Rows are one point carried round by a steady rotation, each followed by how many ticks it has turned.
The counts run from 0 to 729.
[ 20  -7 -14   0  -4  -7  -2  -6 -13  27  24  25  36  -4   1  20 -13   4
  -7   1   8   7   2   2 -24 -18   4   6 -11  23  35  13  -8   2   4 -10
   8   1 -18 -12 -19  30]
35
[ 35   5 -17  30  -5   8 -16  30  -1  20  -8  12  11   9   0   4  -3   0
   9   4 -21  -2 -16  38 -16 -18  12 -18  -1   4  23  -9  15  14 -21  10
 -11  11  -6  16 -11  -9]
408
[ 11 -13  -3  14  -4   1   2  -6   8   9  -4  22   8  18  -2  27  -6   9
 -13   4   0  17   7   8 -39 -36 -13 -15   3  -4  -1 -23 -19  37 -22  -2
 -10  23   0   1 -12   0]
144
[-10   0   5  16  -3  -3   7  -8  -8  27  -7  20  39   5  -5  26  23   4
  -4  13   3  -4 -19   8 -14 -19  15   0 -14  22  14  -6  -5 -11 -14   6
 -13  40 -20  -7 -11  -9]
542
[-11 -16  -6  -6 -15  12 -27   1 -11  25   4  -2  21  15  -9   5 -37  -2
 -30  -9   0   4 -12  10 -10  -7  41 -15 -13  11   8   9  -5   7  -7 -10
   7  -5 -20  -7 -16 -14]
698
[ 16   0  -9  38  -4  17 -14   0  -8  -1 -26   2  -1  12 -30   7  -4  -5
  -2  -8 -21   8  23  27 -13 -25  19  -6  19  -7  26 -13  -1  10   0  15
  -3  -1   4  17  -5 -15]
103
[ 25 -29  -8 -17   3   4   2  19  14  21 -19  -6   6  19  -3   0 -24  17
 -20  -6  20  29 -11  24 -13  -3   1   5  -9  -5  10  -8 -11  18 -31   2
  24  -4   3   8  -4  -5]
657
[ -3   0   5  12 -16   7   1  -8 -17   3 -10  24  28 -22  -3  38  23   0
 -14   6 -15  16  10 -24  -5 -15  22   9 -20  -4  12   0  -3   3 -13  -4
  -8  12 -38  11  -7   5]
440
[  6   7   6  16   0  22   1 -17   0  -4  -9 -16   5 -18   7  34  17  22
 -14  -5 -12 -11  17   3 -16  -6  31   9 -22 -14   1  -8 -27  -3   0   3
 -29   1 -22  -8  -9  33]
581
[ 22   5 -14  -1   2  -6   3  -8  -5  50  15 -14  24   0  13  23  -8  23
 -12  -6   1  -1  -3  24 -11  -7   2  -3 -22   5  10 -11 -23   8  -1  -9
 -10  -1 -30   1  18  18]
678
[ -7 -12  16  24  11   5  -5   2   4   4 -33   8   3  11 -15   3  -7  21
 -17  -3 -13  -5 -11  34 -37 -25  19  -7   4  -9   3 -19 -17  15 -19  14
 -14  20  13  15 -11  -9]
248
[ 11   8  20   4  -1   4  -5 -17 -15  14  -9  15  27  -6 -30  20  16   6
 -15  -2  19  17  25 -15  -2  -6  12  19  -8  17  15  15 -22 -10   3   2
  14   2 -29   3  -9  24]
338
[ 13  -9   7  17   3   8 -27  21 -23  28  10  11  26  16 -29   6 -11   3
 -17  -4  -4  19   8  18   8 -16  24 -10  10  18  24   7  12   6   4  -9
  16 -10 -12  -1   5 -17]
202
[  0 -34  13  10  11  29  -6   2  -6  -7  -9  -1  -9  13  -5  32 -11  17
 -30  -5  -4  29   7   6  -4 -14  24 -13   5 -22 -13 -21   5  17 -21  -2
  -3   7   1 -12   0  -9]
454
[-10 -22  10 -16   6  10  -9  19  -9  12  29  18  20  -7  -6   5 -21  19
 -21   7   7  -1 -20  -7 -15  -5  43   3 -22  18   3   9   9  -3 -11 -13
   6  12 -12 -11 -18   6]
692
[ 25 -21 -18 -26  -4  11  24 -23   5  23   0 -19   2  13   6  13 -11  12
  -8   0  28   8   3  12 -12  14  16  26 -20   2  13 -13 -28  -1 -13  11
   9   5 -12  -4  -1  15]
24
[ -2 -10  -9   1   9  24  12 -24 -14  13  13 -11  -7   4 -26  -3 -19  14
  -8 -12  -1 -10  12  19 -19   5  55  -4  -6  12  13 -26 -13 -14  10   2
   9  15   9   2   9 -10]
227
[ 36   2   6  32  11  20 -10  25   4  -1  11  -2 -23  -4 -26  20  -3  11
   0 -10  -9  14  23  14 -16 -25  -1 -13   8   2  -8 -20  10  30   0  -8
  -3  -2   8   3   5  -2]
613
[  1  -7 -33   2 -12   5  15 -22  -3  41  17  -3  25  10  -6  12  -9  -9
   3  -9   3  -7   4  12 -32 -13  20   0 -15  22  28 -17 -21  -2   1  -5
   7  19 -10  -9  -4  -3]
535
[  1   3   0  11   7   4 -13  34   4  22 -15  12  29 -12   4  12  -7  11
 -16 -14   1   8 -29  11 -25 -21   8 -17 -24  11   5   5   3  -8 -26  -9
   4  17 -13 -11 -26   9]
549
[-10 -26   7  10 -18  22 -15 -10 -14 -10 -12   3  -3  13 -30  21  -9 -10
 -18   7 -16  11  16  -7  -6 -15  46   7   7  -9   9  -7  -4  27  -2   4
  -2  -8 -13  17  -4 -23]
599
[  6 -18 -16 -19 -15  13   1  22  18   9  14   5   1 -10  11  10  -7  13
 -17   4 -17   6  -2  -2 -40 -13  24  -4 -24 -15  -8 -10 -25  29 -23 -19
  -1   6 -13   7  -8  11]
286
[ 22 -11  19   4  -4  -7 -10   5  -6  15 -24   9  12  14 -40   7   8  -8
  -3  17  24   8   5   0   0 -10   9  32  -2  27  18  15  -5  21  -8  13
  15   0 -16  21  -7 -11]
502
[ 26 -12   4   0   4  31  24  -6  14 -12   1 -22 -35   1 -21  21  14   8
   9   5  21   2  18  -2 -14   5  18  21 -15   0 -15 -29  -7  10  -7   7
   4  21   5  -3   3  -4]
623
[ 14  -5  -7   9  -9 -10   3   0  -9  12  15  42  12  -2 -10  14  -9  10
  -7   8 -11  11   3  -2 -36 -28  -9 -16  -7   6   4 -12  -7  38 -21  -6
   4  21  -9  20  -7   4]
140
[ 45   4 -11   4   2  -9   2   6 -21  40  20   9  20  -6   0  12 -15  16
   0   5   9   3  -8  13   5   0   0   8 -24  21  26   3  16   9  -8   0
   5  -4 -27  14  13  15]
672
[ 13 -21  14 -17  13  13 -11   1   2  -2  24  26  -7  16 -32 -10 -18  25
 -15   6  12  10  18   7 -31  -2  26   3   9   7  -3  -1 -27  20  -9  -2
  16   3  13   8 -13  10]
490
[ -6 -24  -5  -4 -16  23 -17   7  -6  -6  -1   1  -4  -5 -22   3 -23   3
 -29  -9 -19  11  16 -10 -17 -12  46  -1  -8 -13   1   4 -14  24  -7 -11
  11 -18 -10  14 -10  -4]
595
[ -5 -24  12  -9  -2  18 -13  11  -1   5  -3  -9  25   3 -18  22   5  -8
 -16   3  27  17   5 -14   3  -6  33  31  -8  18  16  23  -6  -9  -2  -3
  20  -5 -18 -15 -24   7]
194
[ 29 -15  -2  -6  15   0  -2  34  21  11 -12  10  10   7  -5   4 -14  18
  -9  -8  24  28  -5  17 -27 -20 -15   4  -3   3   8  -1 -11  12 -28  -5
  25   5   9  -3 -20  16]
653
[ 20  -3  11 -19   8  11 -18  19   3  30  37  12  15   7   3   7   8  31
 -21   9  -5  12   6  17 -14   7  25  -7 -11  -7  -8   4 -28   5 -16  -9
   0   1 -19   1   1  23]
182
[ 18 -25  14   9  23  13   4   4  -4  -3 -10 -15  -6  -2 -30  12 -23  10
  -2  -1  36   3  -1   3  -1 -13  18  34  -4  26  19   2  21   2   7   9
  14  -9   8  -7  -4   5]
360
[ 14  -4  24  17  29   2 -19  13  -7  11   7  25  21   5 -24  11  -4  31
 -21 -12   6  25  19  14 -21 -25   4  -6  18  11   7   4 -15   5   2  -9
  10  -2   3  -9  -5  21]
345
[ 37  -5  -7  11  18   3  -1  23  22  35 -11 -31   3  15 -12  12   0  14
   0  -4  12   4   5  38 -18 -15  -7   9   0   8   8 -17 -19  21  -1  -2
   2   0   1   0  18   4]
514
[  1 -21   7  24 -19  22 -12 -12  -4 -15 -24 -11   1   1 -30  32   2 -21
  -5   0  -2  10  27 -14  -7 -26  23  18   6   2   8   0   3  21   7   6
  -3 -10 -16   2 -14 -10]
602
[  8  11  10  13  -3  17  -4 -15  -3   8 -15 -17   5 -15   7  30  15  21
 -21  -7 -20 -10  12   7  -9  -3  32   2 -25 -16  -4  -7 -27   0  -5   4
 -30  -2 -33   7   0  25]
580
[  2  -2  11  18  14   1  -7  24  -6  16   1  30  36  -8   2  16   9  14
  -9   4   1   2 -25  13 -25 -22  15 -13 -11  21   9  -1  12  -9 -19  -7
  -5  33  -6  -9 -21   3]
547
